Each named move below is a turn or a mirror, shown by a few rows before and after it. Which moves, in which order, take the first row of each later pair to the second? The first pair is answered.
Z357:
[  2  -2   0 -10  -5  -9 -57  11 -21   5] |-> [-11 -26 -10   4   1  10 -45 -18 -16  18]
[-16  21  19   7 -14 -13 -27   2 -11   0] |-> [-30  -5   6  19  -8   5 -16 -24  -6  12]
[  9 -19 -11  -6   3   4   5  21  18   1] |-> [ 10 -17 -12  -5   3   2   4  23  18   1]
Z538:
[-22  -6 -23  13  25   8 -15  -8 -15 -25] |-> [ -8 -10 -28   2  32  15 -11   6 -11 -27]
[-11 -10  13  27   9  14  23 -41   4   1] |-> [ 25 -21   3  -2  22  33  29  -6   6   5]
[ 17   7 -32   3   3  11 -10 -10 -14 -20] |-> [  7  11 -31  10   0   5 -12 -18 -13 -21]
[  9   8 -14  12  -7 -10  11 -14  14  -5] |-> [ 22   5 -17   6  -4  -3  13  -3  16  -3]
Z594:
[  4  -8 -53  -9   7  35 -37 -12 -25  -5] |-> [-12  -3 -31 -17  -2  22 -58   1 -34   2]
[ -1  -1 -20 -15   4  15 -40  29  -5  -7] |-> [  0  21 -22   0  -4   3 -38  18  -6 -22]
[ 19   7 -12  -3  -6   8 -11  19 -10  -7] |-> [ 18   8 -11  -4  -6   7 -11  18 -10  -7]
Z393:
[  5   7 -24   2  -7   0 -38 -12 -25 -11] |-> [-11   5 -15  12 -12  -2 -38 -24 -23 -10]
[ 11 -11  -5 -12  -1   5  18   2  30   0] |-> [ -4 -12   4  -2  -5  -1  18 -10  32   5]
[ -1  16  22  -5 -11 -24  16  -5   5  -6] |-> [ 19  17  12 -16  -7 -17  15   9  -1 -11]
Z649:
[  8  24  -9 -15   1  -3 -12  16 -21 -21] |-> [-34   3   7  -2  -4  -5 -21 -12 -24  -2]
[ 10  37  -3   6   1 -28  -6  -5 -10 -20] |-> [-23  21  11  18  -2 -29  -8 -24  -9  -4]
[-13 -23  18 -21   5  10  15  27   6  13] |-> [ 11  -5  -7 -31   4  12  -3  38  -7  -9]
[ 14  33  -8  -6  -7 -10 -16  16 -14 -20] |-> [-31  12   8   9 -15 -13 -25 -13 -15   0]

Between the rows of a pair lie 2 to 3 moves.
[14 -1  3 -9 -3  2  6 24  7  3] |-> [  7  -8 -11  10   0  11  19  -6  14   3]
Z594 Z594 Z357
[ 14  17 -12   4  -8 -10 -31  12 -14 -15] |-> [ 10 -19 -17  -9   5  13 -27  15 -12  10]
Z594 Z357 Z594
[ 15 -18 -40 -20   5  25 -13   7 -18   3] |-> [ 21   0 -48  -5   3  22  -4  -5 -12 -13]
Z594 Z594 Z594
[ -5  -5  -1  11  -2 -21   6 -17  -3   1] |-> [ 14 -21 -13  -4   8  -3   2   0  -9   6]
Z393 Z594 Z357
[  8 -13  20  -8  12  15  32  19  30  16] |-> [ 13  28  22   8  -2  -9  29  14  28 -11]
Z357 Z594 Z594
[-27 -25  30  -8   2 -12  11   0  11  28] |-> [ 13 -23 -27  -3  18  21  26 -17  16   5]
Z594 Z393 Z357
[-22  13  35  -2 -20 -20 -23  19  -7   3] |-> [-34 -28  24  12  -3   6  13 -13  12  25]
Z649 Z357
[ -5  14   9  12 -18 -12   5  -6   6 -17] |-> [ 12   1   2   2  -7   3  27   6  16 -10]
Z357 Z649 Z538
[ 24  -8  -9   5  35   6  29  16   9 -28] |-> [-25 -22  40   1  21 -14   3  22   2   0]
Z594 Z393 Z357
[ 27   6  -3  -3   9 -13  28   8  10 -14] |-> [  2  11  -7  20   2 -18  16 -25   6 -20]
Z538 Z649 Z357
[ 18   3 -16 -13   6  14   9   7  11  -4] |-> [  4 -11 -21 -14   7  22  -3  -1   6   6]
Z649 Z649 Z393
[25 -4  3 -1 23  0  8 21  7  8] |-> [ 16  15  12   0  10 -14 -14  24  -4   0]
Z594 Z538 Z393
[-29  -5  21 -17   5 -20  11  11   3  27] |-> [-30  12  18 -13  -3 -30  -6  10  -7  15]
Z393 Z357 Z594
[-16  12   5  51 -10 -11  34 -58  -9 -23] |-> [  6  -9 -26  41   7  18  41 -55  -7 -22]
Z357 Z393 Z357
[ -6  -6 -44  19  19  29   7 -36  -5 -11] |-> [-25  -5 -37   8   7  24 -36 -25 -27  -4]
Z357 Z594 Z649
[-42  -9  25 -15 -10  -4 -14 -28   3  27] |-> [ 16  48  18 -27 -13 -22  -5   9   8 -16]
Z594 Z594 Z357
[ 16 -13 -38 -14  15  16 -21   7 -18 -21] |-> [ 14   9   3 -25   3 -14 -26  37 -17 -21]
Z393 Z357 Z538
[ 13  33  26 -21  -7 -23  35  31  11 -31] |-> [-22  10  49 -10 -10 -24  45  12  20  -5]
Z649 Z649 Z649
[-20 -15  -8   7   1  13   1 -38   3  11] |-> [ 14   8  16 -30  -1  -4 -16  27  -6   5]
Z357 Z649 Z538
[  7  15  -6   8 -15   0 -12 -14 -11 -23] |-> [ 17 -16 -15  -9   2  24  -4  -2 -10  -8]
Z538 Z594 Z357
[ -9  19  52 -10 -25 -17  17  17  14   3] |-> [ 31  21  16 -11 -11   1  41  20  24 -14]
Z357 Z594 Z649
[-12 -29 -16  -3  19  38  -2   4  12   5] |-> [-16 -15  30 -12  12  11   6  33  23  14]
Z594 Z357 Z649
[ 17  29  14 -28 -11 -19  -4  27  -6 -16] |-> [ 10  12   3 -35  -9  -6 -26  28 -20  -9]
Z649 Z538
[-22 -19  11  -7  12  -9  -1  13   4  17] |-> [ -6  10  15   1   6 -24  17  16  14  -2]
Z649 Z538 Z649
[ -6   9 -16  15  -6   4  -4 -33 -13 -10] |-> [ -3  23   5  -3 -13 -14 -24  -3 -20 -10]
Z594 Z357 Z538
[-33   8  45 -13 -22 -24 -36  22  -5   6] |-> [ -4  33 -10  38 -12 -10  14 -41  20 -36]
Z594 Z357
[-19   1   6  24   9   3  12 -15   5   2] |-> [-27  -6  17  15   9   3   3  -5   2  11]
Z594 Z594
[ 33  26 -21  14 -13  -3  10  14  -8 -25] |-> [-10  20 -10  26 -26 -11 -19  -8 -24 -13]
Z649 Z357
[-16  11  31  -6  -9 -18 -13  30  10  10] |-> [  9   0 -17  17  11  12  32 -12  32  -4]
Z594 Z538 Z357
[-10  16  11   8  -6  -6   2  -9  -8   1] |-> [ 0 -4 14 -5  4  6 16  3  2 13]
Z649 Z594 Z594
[  2  16 -44 -11  -6  25 -25  -3 -18  -5] |-> [-33  18 -17   2 -16   5 -32 -17 -21   4]
Z594 Z594 Z393
[-5  6 31  6  7 -9 50  0 32  5] |-> [ -9  20 -20  28   1   4  21 -42  12 -21]
Z649 Z538 Z357
[ -3  -6 -21  21   0  13 -10 -30  -8  -9] |-> [ 25 -17 -17   2  17  22  17  -3   7  -1]
Z649 Z393
[ 4  2 13 -3 -2 -7  4  3  6  6] |-> [ -6   0  -1   3  -4   0  -8 -12  -2   5]
Z649 Z649 Z357
[-31   1  24  15   2  -2  -5 -16 -20  17] |-> [-16   7  16  -3   1   1 -28   7 -33  13]
Z357 Z393 Z649
[ 19  10 -31   3  -7   3  -8   6 -15 -11] |-> [ -5 -11 -13 -10  -7   5 -25  11 -23  15]
Z538 Z594 Z594
[  1  28   5   4 -15 -19 -17   0 -14 -20] |-> [ 13  30   7  11  -9 -19  12  -3   2 -24]
Z649 Z594 Z357
[-24 -10 -15  -4  -5   7 -13 -23 -14   5] |-> [  2   5 -29 -14  -4   9 -17  -8 -17 -11]
Z649 Z649 Z649
[ 13   4 -28  -5  -6  11 -27   0 -19 -12] |-> [-19   6  16  -3 -17 -14 -33   8 -16   5]
Z649 Z538 Z594
[ 23  19  14  -1  -1 -16  21  16  12 -14] |-> [ 18  -2  23 -16   4  -9  14  31  12   6]
Z594 Z594
[-29 -13   8   7  -7  -6  -8 -19  -1   9] |-> [ 11 -14  -5  -1  11   7  29  -3  18   1]
Z594 Z594 Z649
[ 19  -3  17  -9   2 -23  13  -3  15 -15] |-> [ 24  -7 -12  -6   7  -7  10 -18  10 -20]
Z357 Z649 Z357
[ 14 -13 -26  -3  13   9 -25 -13 -21  17] |-> [-11  -7  -8  13   3  -9 -28 -28 -17  18]
Z393 Z594
[ -2 -27  13  -1  15   2  33  -3  12  32] |-> [-23  10  29  20  -6 -27  13 -16   2  13]
Z393 Z357 Z538
[  9  -2 -37   0  -3  15 -15 -12  -5 -11] |-> [-31 -17   2   5  -9   3 -17 -19  -2  13]
Z649 Z594
[  7   4 -30  28  11  10  27 -48  16  -7] |-> [ 25  50  10  -2  -9 -31 -12  18  -2 -23]
Z594 Z357 Z594
[-23  36  39   0 -14 -38  -1  11 -12 -15] |-> [ 30  39 -29  -3   4  -1   9   8 -14 -43]
Z357 Z649 Z649
[ -4  -3 -18  14  -9 -10  23 -13  10  -4] |-> [  3  -7  -8 -17 -11  -7  -4  29  -6   3]
Z594 Z594 Z393
[  5  44 -26   9 -17  -6 -33 -10 -21 -27] |-> [  8  17 -51  14  -5  21 -25 -29 -15 -17]
Z357 Z393
[ -1   5 -21  40   7  16  25 -37   5 -11] |-> [ 22 -12 -37  -6  14  35 -18  11 -22  -1]
Z594 Z649 Z649
[-15 -11  28  -2 -13 -16  -6  17  -4   7] |-> [  4 -21 -11 -13  -6  11 -22  17 -15   2]
Z357 Z393 Z649
[ 22  10 -37  14   6   6   4 -21   1  -7] |-> [-23   4   4  10 -12 -16 -32 -15 -13  14]
Z594 Z357 Z538
[-15  -5 -22  17   7  17  -6 -39  -9  -5] |-> [-26 -22  -1  -4   3  12 -29 -14 -19  15]
Z393 Z594 Z393
[ 31  11 -17   3  -2  -2  31 -15  12  -2] |-> [ 36  -2  -4 -26   0   1  16  20   5  12]
Z594 Z393 Z649
[-10  -6 -24   5  -3  12 -20 -19  -8   1] |-> [-12  13 -15   7 -12  -3 -27 -14 -12  -9]
Z538 Z357 Z538
[-10  12  -5  17 -11   3 -23 -10 -12  -7] |-> [ -5  16  -4  11 -12   0 -25   1 -11  -9]
Z538 Z594 Z538
[ -1   0  -6 -12 -19   2 -35  18 -17   6] |-> [-18 -15  16  -8 -17  -4 -21  14  -5  22]
Z649 Z357
[ 19 -36  -8 -16  14  31   1  14   9  41] |-> [-29   0  -9  28 -14   3 -31 -42  -6  21]
Z649 Z538
[ 26  36 -14  17   2 -16   4   6   5 -42] |-> [ 13  27 -29  15   0  -7 -27  -5 -13 -39]
Z649 Z393 Z538
[  7 -16  -2   5   5  14  22 -18  10  11] |-> [ 20  -7   3 -22   0  12  -4  19  -7   8]
Z649 Z357 Z594
[ 30  -1 -42  -8  19  14  14 -14   6 -16] |-> [  8  35 -18  -8  -8 -21 -29  -4 -15 -29]
Z649 Z357 Z538
[ 26 -30 -13 -43  11  31 -34  46 -21  12] |-> [-32  40  30  33 -30 -41 -20 -24  -7 -23]
Z393 Z594 Z357
[ 28  23  -4   9 -16  -8  25  11  11 -16] |-> [ 28   6   8  -3 -10  -4  31  27  15  -3]
Z393 Z594 Z357
[-13  13  -6   6 -10  -9 -34  -8 -14  10] |-> [ -5 -10  -7 -12   1   7 -29   9 -13  26]
Z538 Z649 Z393
[ 17  19   5   1  -4 -10  13  12   1 -10] |-> [ -6  12   7  20  -8 -10  14 -17   2  -5]
Z594 Z538
[ -8   7 -14  18  -3   6  -2 -24  -1 -11] |-> [ 20   5 -17  -8   5  16   1   9   0 -10]
Z538 Z357
[-17  -7  15  33   7  14  25 -34  -8  24] |-> [ 16  -8 -21  -2  12  35 -20   2 -39  13]
Z594 Z393 Z649
[-11  18  -5   8 -13 -10 -26  -7 -18 -15] |-> [-11 -12  -7  19   7   6  23 -25  10  -1]
Z594 Z393 Z649
[-19 -24  -5  14   8  10  13 -30  12  17] |-> [  3 -11  12 -26   2  -1 -22  30  -6  20]
Z538 Z594 Z393
[-11  11   4  14  -3   4   3 -18   8 -18] |-> [  6   8  20 -11   3   3   7  19  12  -8]
Z649 Z594 Z357
[ -3 -16  16 -13   6  -1  11  15   5  14] |-> [ -5  13  11  12  -4 -16  16  -8  10  -8]
Z538 Z357 Z594
[-14  27 -14  29 -11  -4 -18 -31 -11 -28] |-> [ -6 -37  19 -23  12  21   7  25   6  28]
Z594 Z594 Z649
[ 15   1 -31   6   6  16   4 -21   0 -14] |-> [-28 -11  12  14  -7  -4   1 -27   1  13]
Z357 Z594 Z393
[  3  -4  -6  16   3  -1   9 -14   2 -13] |-> [ -8 -21  15  -1   3   1   0   4  -4   5]
Z538 Z594 Z393
[ -1   4  22 -37  -8  -1 -40  43 -13   6] |-> [ 50  30 -16 -17   4   9  15  25  12 -28]
Z393 Z594 Z538
[-52  -7  23  29  -5 -14  29 -30  18  22] |-> [ 23  39  16 -23  -4 -24   7  57   0  -8]
Z357 Z393
[-12  32  -3  17 -10  -7 -12 -25  11 -20] |-> [-14  -3 -14  16   5  17   8 -35  21  -1]
Z393 Z357 Z649
[-31   7  -5  18  -6 -10  -8 -28  -6  -3] |-> [  6  28 -11 -10  -4 -12 -20  17 -14 -18]
Z357 Z393
[-17  39  -6  15 -11 -24 -31 -24 -15 -14] |-> [-31 -31 -11  -7  12  14 -30 -19 -16  33]
Z357 Z594 Z594
[ -9 -28  -5  -1 -11   5 -18  23 -11   6] |-> [ 19  -1 -28  14 -10   4  -3   7  -3 -25]
Z594 Z393 Z594
